(in the rows, 128 means zero)
Named turns come first, each shown by rows before and after it. Which turns, in which order, take the first row of each pair that follows to the second? Write the first one first, as in the answered first pair.
turn Z_312:
[116 126 129 136 132 129 135 106 175 110] => [ 87 118 116 114 126 138 156 117 108 120]
[125 146 144  98 132  80 123 111  96 119] => [138 153 149 118 140  75 126 103 148 118]
[ 98 119 106 141 139 156 183 137  97 171] => [144 104 143 132 116 141  61 137  78 141]
[157 138 144 124 102 138 107 126  93 113] => [164 150 141 148 118 137 141 117 159 117]
turn Z_14:
[124 149 102 151  49 194 190 124  79  92] => [120 140 104 158  50 203 175 135  66 123]
[159 159 118 127 104 119 100 116 129  97] => [136 170 110 109 119 111 159 111 124 108]
[104 111  70 129 148 132 161 142 127 130] => [116 100  77 148 142 148 112 155 118 149]
turn Z_951:
[ 95 112 123  73 131 106 175 125 122 122] => [ 93 103 126  76 127 117 153 139  97 154]
[156 156 103 132 141 142 156 135 155 163] => [150 156 100 131 143 137 165 134 154 155]
[152 157 125 113 110 129 138 119 152 117] => [138 153 115 103 117 122 153 119 142 108]

Between the rows of a pair lie 2 to 3 turns.
[117 123 118 160 105 157  99 122 140  61] => [ 83 120  95 156 119 162 156 129 125  80] | Z_312 then Z_951
[116 137 156  96 185  87 146 108 112 183] => [157 133 176 112 165  89  71 104 127 159] | Z_951 then Z_312 then Z_14
[121 135 109 143 108 153 118 107 134 100] => [109 134 100 139 112 153 134 108 123 105] | Z_312 then Z_951
[156 132 133  90 118  93 111  90 133 134] => [132 134 113  91 134  97 159  95 135 149] | Z_312 then Z_951
[151 152 133 129  68 160 140 118  76 107] => [148 162 123 148  82 161 187 111 127 118] | Z_312 then Z_312
[126 130 123 128 155 107 104 101 137  85] => [106 119 115 119 148 120 103 115  78 112] | Z_312 then Z_312 then Z_951
[107 123 129 101 104 117 126 121 100  98] => [135 124 147 121 112 110  92 115 149 106] | Z_14 then Z_312
[115 136 101 147 138 121 156 123 164 141] => [131 122 112 145 111 129  75 129 118 118] | Z_14 then Z_312 then Z_14
[171 146 146 139 118 120 115 107 179 106] => [120 145 125 104 143 107 194 112 141 129] | Z_14 then Z_951
[114 117 116 116 131 122 147 127 120 130] => [137 115 128 133 130 125 109 126 147 131] | Z_14 then Z_312 then Z_951
[ 77  81 108  97 145  96  95 125  92 127] => [ 89  84 109  95 139  87  93 113 108  90] | Z_14 then Z_14
[132 110 141 128 137 124  48 133 156 121] => [104 119 114 158 155 147 126 139 187 164] | Z_312 then Z_14 then Z_951
[106 115 113 120 113 139 150 132  95 100] => [102 119 108 133 131 133 168 127 141 100] | Z_312 then Z_312 then Z_951
[151 155  90 154 106 188 135 135 166 111] => [131 143  85 122  94 187 122 146  88 102] | Z_951 then Z_312 then Z_951
[188 152 154 175 112 153 102 126 177 168] => [123 160 112 119 107 153 219 126  85 146] | Z_14 then Z_312
[125 127 134 140 142 125 133 145 139 142] => [135 126 142 131 134 115 118 137 141 112] | Z_312 then Z_312 then Z_14
[ 79  88 106 134 118 142 106 142  93 132] => [116 104 121 140  98 136  84 120 135  73] | Z_951 then Z_14
[132 143 136 116 103 156 182 153 104 187] => [153 162 140 102  92 131 188 117 147  90] | Z_14 then Z_14 then Z_14
[ 91 114 100 121 139 108 146 121 127  97] => [117 114 115 141 144 103 111 119 170 101] | Z_312 then Z_951 then Z_312
[127 152 132 118 142 116 165 117 174 132] => [151 139 156 104 125 110  85 117 137 111] | Z_312 then Z_312
[ 91 137 105 113 164 127 193 108 109 113] => [103 124 120 127 150 154 134 137  65 179] | Z_951 then Z_951
[124 115  92 147 139 108  78 135 139  75] => [ 90 115  73 161 157 130 136 156 128 150] | Z_312 then Z_14 then Z_951
[117 121 119 133 133 130 118 143 112 156] => [127 137 119 123 129 114 137 118 144  99] | Z_14 then Z_951 then Z_14
[110 138 117 142 114 170 159 151  89 156] => [144 139 128 178 110 172 115 141 152 134] | Z_14 then Z_312
[146 111 160  97 161  89  92 119 151 120] => [109 105 140  76 159 100 130 131  87 137] | Z_312 then Z_312
[121 118 106 160 123 140 128 175  94 107] => [138 124 115 155 121 124 116 160 119  69] | Z_14 then Z_14 then Z_312
[188 110 147 112 130 133 138 153 125 179] => [177 119 132 122 134 142 180 150 146 169] | Z_312 then Z_14 then Z_312
[132 126 123 148  83 164  81 131  91 112] => [124 151 103 162  94 161 166 113 150  96] | Z_951 then Z_951 then Z_312
[134 136 116 156 119 132 150 101 167  76] => [ 96 126 105 144 138 142 188 126 117 148] | Z_14 then Z_951
[ 64  95 104 136 138 171 140 172  85 164] => [127 114 139 176 109 193  90 166 141 181] | Z_951 then Z_951
[156 128 117 113 102 108 117 121 121  72] => [122 117 107 110 123 123 151 151  80 166] | Z_14 then Z_14
[121 129 150 109 146 118 141 148 100 212] => [166 131 168 144 140 113  88 132 176 175] | Z_312 then Z_312 then Z_14
[119 108 122 161  93 150 139 110 106 106] => [119 111 121 163  97 142 145 103 127  96] | Z_312 then Z_951 then Z_312
[116 131 100 138 156 128 155 120 165 141] => [134 114 111 138 126 140  70 129 121 115] | Z_14 then Z_312 then Z_14
[125 130 137 148 150 114 141 131 174 148] => [133 127 140 151 146 117 121 131 174 147] | Z_14 then Z_14
[133 148 159  97 124 126 154 129  99 157] => [159 150 173 106 123 112 122 117 138 132] | Z_312 then Z_951
[104 112 121 155 184 118 176 162 161 137] => [112 103 131 165 173 135 139 179 134 179] | Z_951 then Z_951 then Z_951
[ 66 110  83  93 183 100 206 131 122 136] => [145  98 118 125 126 109  33 121 139  48] | Z_951 then Z_14 then Z_14
[139 114 118 120  64 191  88 145  74 124] => [153 150 118 135 100 160 174 108 209  93] | Z_312 then Z_14
[180 133 181  60 110  71 114 100 142 122] => [133 118 161  43 134  72 153 120  97 171] | Z_951 then Z_951 then Z_14
[104 121 130 103 132 110 129 133  79 150] => [130 128 143 113 145  83 110 110 159 106] | Z_312 then Z_951 then Z_951
[159 126 157 138 138 117  61 131 142 146] => [142 136 133 171 153 133 130 130 187 160] | Z_312 then Z_14 then Z_951
[143 140 140 108  79 132 127 139  75 100] => [146 161 139 128 107 126 191 128 158 127] | Z_951 then Z_312 then Z_14
[140 123 127 143 134 163 150 158 113 196] => [142 128 126 128 114 167 157 154  81 177] | Z_951 then Z_951 then Z_312
[132 133 128 126 141 110 132 115 166 103] => [107 122 118 102 140 107 134 123 115 101] | Z_951 then Z_312
[167 120 132 136 107 130  86 144 143 150] => [157 141 124 118 118 109 157 120 174 113] | Z_951 then Z_14
[150 160 109 179 120 137 149  97 212  95] => [ 73 136  71 132 151 114 200 110 136  90] | Z_951 then Z_951
[138 124 126 113  72 157  93 135  51 103] => [173 149 136 130  65 149 103 111 123  62] | Z_951 then Z_951 then Z_951
[103 119 128 126 137 126 170 119 148 121] => [104 101 133 139 132 142 119 141 115 157] | Z_951 then Z_14
[125 151 140 130 135 126 188 120 158 146] => [158 139 165 130 130 110 103 116 172 124] | Z_951 then Z_312 then Z_312
[132 109 116 153 103 136 117 126 149  99] => [115 100 116 123 104 125 117 132 102  98] | Z_951 then Z_14 then Z_312
[140 163 122  87 121 102 163 119 115 114] => [140 147 130  98 124 116 118 142  87 170] | Z_312 then Z_14 then Z_14
[132 129 128 141  89 161 101 151  88 141] => [117 142 111 157 103 166 165 149 128 156] | Z_312 then Z_312
[150 145 118 143 122 133 121 109 111  70] => [116 137 109 129 134 139 150 128  65 124] | Z_951 then Z_14 then Z_951
[156 143 143 122 104 150 145 115 115 148] => [150 143 139 123 110 151 156 119 119 155] | Z_951 then Z_951 then Z_14
[141 136 110 147  86 173 148 135  90 151] => [169 151 125 138  84 144 140 105 142  85] | Z_312 then Z_14
[115 139  98 111 128 118  99 128 101  77] => [ 96 132  91 109 143 128 122 144  80 129] | Z_14 then Z_14
[120 144 123  98 106 113 159 137  63 165] => [179 150 154 117 105  88  93 110 152 113] | Z_312 then Z_951
[167 146 158 111 158  98 135 123 161 117] => [132 139 141  85 162  94 163 131 107 115] | Z_951 then Z_312
[132 128 123 134 107 164 170 102 123 114] => [134 118 130 145 104 177 143 117 108 146] | Z_951 then Z_14 then Z_951
[142 143 126  98 123 140 153 127 119 107] => [162 135 141 116 126 142 101 132 139 126] | Z_951 then Z_14 then Z_312
[113 103 118 137 144 113 111 136  90 126] => [130 114 120 159 150 107 122 122 155 107] | Z_14 then Z_312
[116 105 131 183 158 130  81 169 169 140] => [ 97 122 119 161 176 111 165 152 189 124] | Z_951 then Z_14 then Z_14
[141 113 115 158 121 148 125 135 134 107] => [129 111 106 151 125 141 139 133 132  98] | Z_951 then Z_951
[155 134 138 142  84 141  92 131  91  99] => [122 153 124 120 115 126 200 123 107 127] | Z_14 then Z_312 then Z_14
[ 96 109  83 160 115 153  79 145 111 102] => [ 97 129  79 165 131 137 134 125 174  87] | Z_312 then Z_14
[130 128 152 104  97 132 102 135  86 127] => [134 144 148 124 124 114 149 112 180 103] | Z_312 then Z_951
[160  96 144 138 162  98  85 131 154 138] => [113 102 108 129 173 106 182 133 134 145] | Z_951 then Z_312
[182 151 157 159 100 156 118 118 174 127] => [176 146 158 130  76 162 101 127 100 116] | Z_312 then Z_312 then Z_951
[ 82 126 108 108 126 148 189 133  63 100] => [158 128 148 191 116 177  85 141 167 155] | Z_14 then Z_951 then Z_312
[134 143 150 115 147 112 130 119 194 170] => [125 119 142 113 119 139  70 145 105 183] | Z_312 then Z_14
[106 120 159 130 150 144 118 126 143 193] => [107 126 158 129 142 152 133 125 132 196] | Z_312 then Z_951 then Z_312
[159 132  99 193  70 177 102 127 122 103] => [161 143 105 161  69 153 122 107 121  54] | Z_14 then Z_312 then Z_312
[187 154 160 161  83 177 132 123 152 157] => [142 149 134 126  78 178 187 129  77 142] | Z_951 then Z_312 then Z_951
[ 94 168  99 102 152  85 116 118 139 143] => [113 161 110 114 136  94  64 124 133 145] | Z_951 then Z_951 then Z_14
[120 150 119  84  93 141 192 116  77 114] => [162 143 141 112  65 163 103 127  71 132] | Z_951 then Z_951 then Z_14
[143 121 147 135 150 112 142 122 157 143] => [124 115 139 123 157 105 153 123 144 137] | Z_951 then Z_951
[152 158 121 145  97 144 177 116 119 115] => [147 147 127 130  94 144 154 128  75 131] | Z_312 then Z_14 then Z_14
[136 118 136 113 115 133  57 148  70 134] => [115 144 120  73 131 101 164 117  95  81] | Z_14 then Z_14
[154 147 101 153  88 162 158 168 100 122] => [175 153 110 166  88 157 146 161 138 115] | Z_951 then Z_312 then Z_312
[120 116 127 181  84 132 145 111 170  97] => [103  96 134 137  74 122 105 127  76 107] | Z_14 then Z_951 then Z_312
[135 149 158 128 133 112 148 113 176 136] => [144 141 170 107 112 109  95 116 127 115] | Z_312 then Z_312 then Z_951
[ 83  92 113 147 188 100 111 140 143 133] => [ 82  87 112 143 178 104  92 143 114 124] | Z_14 then Z_312 then Z_312
[170 150 148 102 125  98  87 124 137 138] => [134 151 131  73 140  84 137 120 113 128] | Z_14 then Z_951 then Z_951
[153 168 145 128  90 134 136  98 148 105] => [100 147 120  97 109 122 163 113  87 113] | Z_951 then Z_951 then Z_951
[113 110 118 134 124 133 111 142 100 152] => [146 123 134 152 114 140  99 130 141 144] | Z_951 then Z_951
[127 132 154  94 113 119  80 132  94 134] => [127 152 147 123 143 114 148 119 186 152] | Z_312 then Z_14
[167 143 150 124 100 142  86  97 130 113] => [143 146 136 107 113 120 129  86 137  75] | Z_951 then Z_951
[108 142 121 136 111 149 164 133 104 154] => [152 143 151 138  96 137  87 121 125 120] | Z_312 then Z_951
[112 127 140 111 147 120 137 133 106 151] => [131 129 144 141 148 125 123 128 156 149] | Z_14 then Z_312
[123 114 140 116 144 113 184 115 165 127] => [125  95 151  87 130 104 112 123  93 113] | Z_951 then Z_312 then Z_14
[128 138 143 104 109 133 170 142 131 177] => [151 140 146 134 105 141 145 136 175 166] | Z_14 then Z_312 then Z_951
[ 87 115  91 156 156 145 123 137 125 108] => [112 116 106 174 144 160  92 143 134 130] | Z_951 then Z_951 then Z_951
